In the rows, zero is written as 128.
One hidden turn or mirror swaps the rows below in pairs. Which row is each named row swapped with?
The rows were stretched afterwards, more along some directions than others.
J_635: [108 122 125 128 115  95 137 142 139 147 143 126  93 112 111 100  92 108
 139 112 132 106 156 181 103 134]
J_111: [110  91 117 111 127 108 118 136 127 153 146 139 109 111  87  89 131  87
 125 114 117 107 174 164 119 113]
J_199: [ 96 118 124 165  97 110 132 141 120 132 126 114 113 116 119  63 118 129
 138 122 130 118 151 171 122 150]
J_514: [ 98  78  99 111 124  91 153 158 133 146 135 142  88  96 106 100 117 114
 115 102 146 106 163 176 129 148]
J_486: [ 98 118 147 143 138 119 150 132 122 108 157 139 106 137 135  53 103 122
 126 120 133 110 186 199 103 148]
J_942: [138 122 102 102 127  87 131 127 139 157 117 141 121 111 112 110 131 122
 128 106 147 104 144 126 144 141]
J_516: [109 131 131 131 135 128 118 128 111 149 134 137 111 140 113  97 128 104
 112 130 127 123 182 158 126 135]
J_113: [130 111 129 170 118  99 121 111 105 138 118 129 126 147 108 104 112 104
 106 145 147 144 156 132  92 142]
J_270: [128  89 132 148 128 111 121 127 122  97 104 155 106 136 141 107 100  96
  92 131 154 163 158 170 119 111]
J_53: [140  92 112 120 117 108 128 116 121 142 111 135 134 122 133 116 131 106
 100 106 158 123 124 121 111 131]
J_424: [106  80 117 128 103 136 115 125 133 108 132 137 103 141 143 134 101  97
 109 111 155 133 152 154 109 115]
J_951: [125  85  91  98 112  82 136 140 126 154 105 144 114 109 109  96 129 107
 118 116 153 118 138 130 122 128]
J_352: [ 90  80 114 117 111  57 143 144 124 140  96 133 115 120 101  77 134 130
 116 123 143 112 159 157 119 161]
J_552: [100  60 118 105 115 108 136 126 130 126 144 135 114 133 124 116 105 106
 122 121 164 128 162 139 107 147]
J_888: [ 92  86 115 118 104 121 137 122 122 136 141 123 123 147 131  83 114 123
 133 127 151 128 149 140 116 151]
J_541: [ 77  95 120 139  88 107 130 130 119 116 129 119 137 144 119  60 126 124
 132 111 142 102 153 159 101 152]
J_220: [125 117 139 108 137 141 120 121 118 144 171 119 129 134 113 101 119 104
 113 114 132 108 174 152 124 129]
J_699: [108  90 136 126 133 126 136 122 120 118 175 138 106 135 103  73 100 106
 121 129 123 114 180 181  87 133]
J_590: [143  94 121 155 121 134 115 121 107 104 115 138 116 139 148 109  94 104
 104 138 152 180 139 156 115 110]
J_832: [116 115 160 146 119 120 129 127 139  96 129 113 107 129 159 113 101 129
 145 128 143 124 148 154 135 136]
J_673: [102 123 135 144 129 111 138 132 123 145 130 134 100 124 123  86 122 114
 122 120 129  86 185 210 117 154]
J_118: [101 104 140 146  97 129 127 131 117  92 147 116 126 137 125  85  78 105
 125 130 139 152 157 192 101 121]
J_954: [158 129 141 133 130 124 139 107 121 118 134 126 127 128 129  95 107 128
 145 135 144 124 134 155 125 135]
J_775: [130 106  84  84 108 126 117 113 109 122 134 131 124 143  99 113 108 102
 105 129 151 123 145 140 114 109]
J_338: [ 92 114 120 136 115 107 126 150 135  99 119 146 117 127 137  76 116 101
 110 106 147 105 160 187 120 117]
J_906: [104 117 131 129 119  94 133 140 128 138 104 139  98 130 118 107 114 127
 138 157 129 133 141 145 136 136]
J_972: [ 93 128 131 130 118  77 142 150 143 129 112 140 130 113 114  67 140 116
 137 126 120 114 175 197 122 138]
J_823: [123 113 146 158 128 126 130 116 117 109 117 120 126 146 149  95 111 108
 121 127 151 139 142 177  93 140]
J_76: [107 140 126 126 130  86 141 157 161 119  96 163 107 124 141 102 131 133
 105 109 133 133 166 176 130 162]
J_225: [ 94  81 128 144 119 125 135 139 110 139 144 136 105 122 111  60 116  86
 108 116 128 119 172 214  90 116]
J_333: [150 146 100  94 123  86 142 134 121 176 116 136 113 101 110 118 122 125
 125 132 153  86 143 132 139 139]
J_812: [105 133 114 163 116 108 126 147 129 134 109 143  97 115 134  89 117 123
 125 113 128 133 155 182 115 132]
J_353: [122  60 114 130 122 112 122 102 110 123 127 141 107 140 105 116  99 112
 123 145 133 140 156 153 138 129]
J_891: [112  97 140 134 129 110 111 133 136 164 128 137 118 113 114 123 148  89
 121  85 119 121 166 168 112 125]
J_162: [ 74  81 104 127 102 106 147 140 131 121 130 136 114 130 123  55 116 111
 137 120 151  90 155 158 116 140]
J_77: [131  97 135 125  90 134 129 118 136 105 121 137 113 145 142 136  95 119
 110 119 151 126 127 140 123 123]
J_640: [115  88 133 135 111 108 132 134 108 130 151 124 101 117 111  85  91 105
 118 132 145 125 177 203 112 132]
J_25: [107 122 128 160 132  95 118 138 107 129 116 142 128 128 129  58 132 107
 104 126 135 142 175 200  92 121]
J_731: [114 119 143 138 107 121 130 120 133  77 133 117 148 142 152 103  92 129
 139 124 148 145 127 148 115 129]
J_365: [ 61  79 106 120  94  98 134 146 131 130 138 116 114 131 117  74 127 114
 129 114 150  96 163 155 111 155]
J_249: [ 95  99 112 122  99  91 130 150 120 168 126 113 115 114 113 107 137 128
 135 113 136 120 157 165 124 167]
J_572: [118 100 132 133 116 116 111 123 123 107  95 135 137 142 151 128 124 113
 103 109 155 144 127 154 101 129]
J_378: [110 132 129 132 130 128 129 125 111 131 155 126  99 140 107  82  99 123
 128 146 123 101 180 187 128 137]
J_524: [106 130 128 112 142 108 133 143 126 123 132 152  89 136 125  79 124 138
 135 141 122 104 178 169 150 138]
J_679: [104 102 132 129 130  88 120 134 122 152 126 133 126 121 113  78 148  99
 134 121 139 115 157 135 119 137]
J_224: [115 122 127 107 127  94 141 145 129 158 137 116 126 127 114 101 124 129
 128 115 143 132 160 153 123 175]
J_345: [119 102 134 150 127 104 119 123 138 109 114 158 103 114 132  96 115 102
 123 126 127 127 175 181 129 115]
J_782: [115  70 121 125 109 117 108 127 114 136 132 130 128 112 111 120 119  84
 115 101 139 145 136 151  90  94]
J_324: [142 133 121 113 134 113 108 117 123 145 141 114 127 124 109 132 122 129
 140 140 145 130 138  88 135 132]
J_969: [101  81 130 123 113  92 118 121 128 141 138 127 122 131 108 127 114 116
 132 121 133 140 157 130 110 153]
J_698: [136 113 131 134 119  98 130 122 146  98 118 132 129 120 133 110  94 118
 138 130 149 152 123 119 113 129]
J_161: [106  99 151 134 119 115 114 134 152 115 118 140 128 114 134 125 126 103
 135 107 129 153 136 148 116 119]
J_540: [149 130 105 103 124  79 142 133 139 151 128 145 100 110 101 108 106 124
 121 125 146 108 151 126 128 132]
J_784: [124 102 117 114 130 114 118 138 127 106 127 150 106 136 137 104 106 100
  80 118 156 121 161 162 123 117]
J_429: [133 169 122 121 132 108 130 156 127 162 120 144 119 128 136 102 133 124
 101 105 137 124 158 178 110 150]
J_29: [124 119 109 116 125  76 152 140 151 151 101 150 105 102 127 104 136 130
 135 107 151 100 145 137 143 151]
J_428: [125 121 133 100 149  72 150 153 143 149 131 135 110 123 118 100 124 121
 120 134 157 125 166 155 118 167]
J_830: [114 102 158 147 139 134 127 126 109 104 149 123 123 144 146  83 108 113
 126 137 139 139 173 187 105 142]
J_776: [164 135 157 115 164 114 127 115 145 118 141 154 107 122 133 140 112 105
 122 129 146 127 157 143 119 124]
J_482: [109  93 141 137 114 129 108 129 130 131 141 126 129 125 109 129 111  80
 128 112 123 160 161 167  90 111]
J_38: [129 122 138 129 112 122 141 127 136  95 132 122 139 132 152 109 101 130
 140 128 154 138 132 126 124 130]
J_371: [128 117 147 132 150 112 107 123 150  95 123 160 107 126 139 116 119  93
 132 127 124 154 171 179 132 101]
J_844: [106 108 116 122 126  73 153 150 137 113 120 161  89 126 113  59 107 129
 115 141 134 126 177 185 123 153]
J_398: [132 136 124 109 132 110 133 129 125 148 137 120 132 139 110 108 122 128
 126 131 132 143 152 146 113 154]
J_198: [152  98 158 143 155 110 125  94 134 109 133 157 113 134 120 122 104  97
 109 143 133 159 176 159 113 127]
J_704: [104 107 138 128 148 100 145 145 135 151 160 145 100 118  90  62 120 101
 139 130 114 122 205 203 114 144]
J_124: [121  99 120 109 132  95 138 134 133 174 156 116 116 113 101 127 124 115
 132 117 147 111 166 136 109 174]
J_485: [ 86 139 132 139 127  70 137 165 136 142 121 125 123 112 119  64 141 123
 146 110 140 101 171 182 102 169]
J_81: [110  81 141 118 133  98 123 138 160 100 114 170  94 115 141 116 124  87
 124 117 147 136 166 163 122 111]
J_410: [ 95  60 111 108 102  91 129 137 127 128 118 142 111 121 120  97 117 112
 118 114 148 127 170 174 140 131]
J_147: [101 110 138 143 114 106 142 149 132 140 120 150 115 129 121  70 128 105
  99 126 135 132 164 198 104 139]
J_66: [ 77 146 138 152 108  84 132 163 139 114 109 134 133 114 130  50 140 114
 135 105 125 117 169 203 118 135]
J_668: [136 108 131  92 143 123 134 113 158 106 136 164 104 139 135 131 100 106
 127 125 148 121 160 127 131 118]
J_653: [147 100 137 143 116  91 157 123 145 125 112 134 110 118 145 105 101 121
 126 124 160 131 136 163 130 162]
J_999: [112 116 121 151 132  92 130 157 126 134 126 133 117 131 142  75 115  88
 104 109 173 146 156 166  80 139]
J_295: [137  88 107 131 116  72 145 147 114 146 117 116 123 123 115 107 110 120
 103 138 162 152 152 147 119 174]

J_832 is swapped with J_25
J_429 is swapped with J_653
J_199 is swapped with J_572
J_118 is swapped with J_338
J_972 is swapped with J_38
J_514 is swapped with J_775
J_812 is swapped with J_823
J_270 is swapped with J_378
J_295 is swapped with J_333

One hidden turn or mirror swaps the rows below in pairs. Which row is each named row swapped with?
The rows were stretched afterwards, more along some directions than others.
J_248: [126 143 143 110 182  91 101 136 134 118 165  98 128 141 113  83 133 113
 118]
J_824: [150 135 156 110 111  82 110 168 181 138 172 137 135 114 124 100 142 131
 120]
J_595: [143 129 156 114 109  85 111 164 177 133 175 130 128 116 123 104 137 121
 117]
J_603: [142 139 124 102 161 103 138 149 133 175 140 108 117 127 109 121 121 140
  97]
J_432: [143  90 129 152 111 134 122 117 141 135 145 113 101 132 132 135 121  86
 113]
J_474: [146 130 150 113 116  90 109 162 171 127 175 137 134 124 128  97 131 126
 124]
J_346: [128 141 150 107 176  84 100 145 138 118 169  96 125 131 108  90 140 124
 120]
J_708: [134 135 127 105 163 112 138 142 136 176 150 108 125 138 108 115 120 126
  85]
J_207: [132 144 147 111 183  93 106 143 132 118 167 101 128 136 116  91 148 115
 123]
J_939: [145 134 152 111 108  89 102 160 175 130 172 132 133 121 123  94 139 120
 122]
J_534: [143 131 154 113 106  82 104 163 174 131 167 133 123 118 126 106 141 122
 118]
J_991: [149 131 147 112 119  75 111 168 170 131 178 131 130 115 125 107 144 127
 125]
J_956: [153 133 151 114 110  83 108 158 175 125 173 131 131 120 121 100 135 130
 123]
J_27: [134  80 120 145 115 119 131 113 129 125 138 107  91 156 130 138 134  77
 104]
J_406: [148  83 143 148 116 113 124 119 137 137 155 120  99 133 129 124 140  87
 101]
J_817: [142 147 120 108 158 116 138 142 123 164 156 119 127 146 101 129 118 143
 119]
J_240: [136 129 102 109 169 108 125 138 136 166 149 108 137 147 119 123 104 124
 119]
J_126: [145  89 127 146 131 118 134 118 118 138 140 134  84 156 136 139 135  83
 108]
J_20: [135 137 132 106 171 116 141 154 138 168 145 110 128 136 115 129 111 132
  95]
J_276: [153 137 152 114 110  86 115 160 173 132 171 147 128 124 120 102 138 128
 122]
J_555: [141 130 106 108 172 108 136 148 132 174 149 115 123 151 118 128 115 122
 106]
J_528: [125 146 144 114 187  88  96 144 132 118 157  94 127 127 109  93 140 122
 121]
J_116: [126 140 154 114 186  90 100 139 134 119 163  94 124 131 116  88 143 114
 119]
J_922: [148  87 121 139 117 122 130 109 135 127 131 114  92 152 137 116 122  79
 103]
J_335: [137 136 130 106 175 102 135 148 149 183 168  94 129 130 111 116 117 127
  94]
J_546: [150  92 135 140 107 114 132 121 130 135 132 127  91 131 132 126 137  97
 100]
J_657: [140  84 134 139 110 128 129 121 144 128 139 117 108 146 150 123 117  78
  94]
J_93: [139 141 156 113 122  88 118 163 177 137 181 137 139 120 125  93 135 124
 123]
J_143: [153 137 152 107 109  87 110 164 173 133 172 138 131 126 129 102 143 124
 121]
J_513: [140 136 115 113 174 123 148 141 118 167 154 112 121 149 108 132 105 131
 112]
J_278: [143  84 131 148 122 133 135 122 135 131 137 119 101 141 142 127 121  86
  95]
J_10: [131 143 148 111 186  82  94 147 121 117 162  97 122 129 109  98 140 128
 126]
J_760: [128 152 152 115 182  96 106 141 137 122 167 101 127 130 111  89 139 118
 123]
J_153: [150  86 130 141 108 128 117 126 146 122 116 117  83 127 125 122 131 102
 101]
J_762: [148  87 120 143 110 130 139 120 126 134 150 129 103 153 133 132 117  89
 112]
J_629: [142  84 128 154 124 124 138 115 132 126 153 127 108 149 119 110 133  89
 104]
J_82: [137  95 141 145 124 114 143 119 128 145 153 139  84 149 138 148 136  87
 116]
J_146: [131 148 146 114 190  95 106 148 132 117 166 107 136 129 109  89 133 131
 128]
J_229: [141 140 128 109 158 113 143 146 143 177 159 115 125 148 104 111 104 138
  95]
J_767: [150 139 127  99 155 105 141 153 137 176 138 123 106 138 102 129 118 141
 103]
J_764: [142  85 133 146 107 129 131 114 132 131 134 126  89 149 127 124 129  80
  97]
J_643: [143 135 119 101 153 120 122 148 155 164 125  94 108 129 112 115 105 139
  94]
J_930: [139 141 118 108 160 120 142 142 143 175 143 105 122 144 108 118 101 127
  94]
J_801: [139 131 118 106 143 107 134 147 139 169 140 106 111 150 109 141 111 131
 102]
J_49: [126 131 125 110 168 121 129 145 138 176 159  90 119 134 112 131 113 118
 105]
J_219: [150  91 135 148 100 127 138 111 144 138 141 130 103 140 138 120 127  84
  89]
J_589: [125 144 148 114 187  92  96 141 132 118 161  90 130 129 108  89 130 121
 120]
J_713: [126 146 153 118 180  96  98 140 131 117 162 110 133 131 110  84 133 122
 127]
J_287: [144  94 124 144  98 126 140 114 135 128 162 128 108 151 136 127 135  85
 117]
J_923: [137 129 123 107 168 120 136 154 137 171 143 107 125 136 115 125 108 132
  93]

J_146 is swapped with J_474
J_629 is swapped with J_229
J_27 is swapped with J_801
J_991 is swapped with J_10
J_240 is swapped with J_82

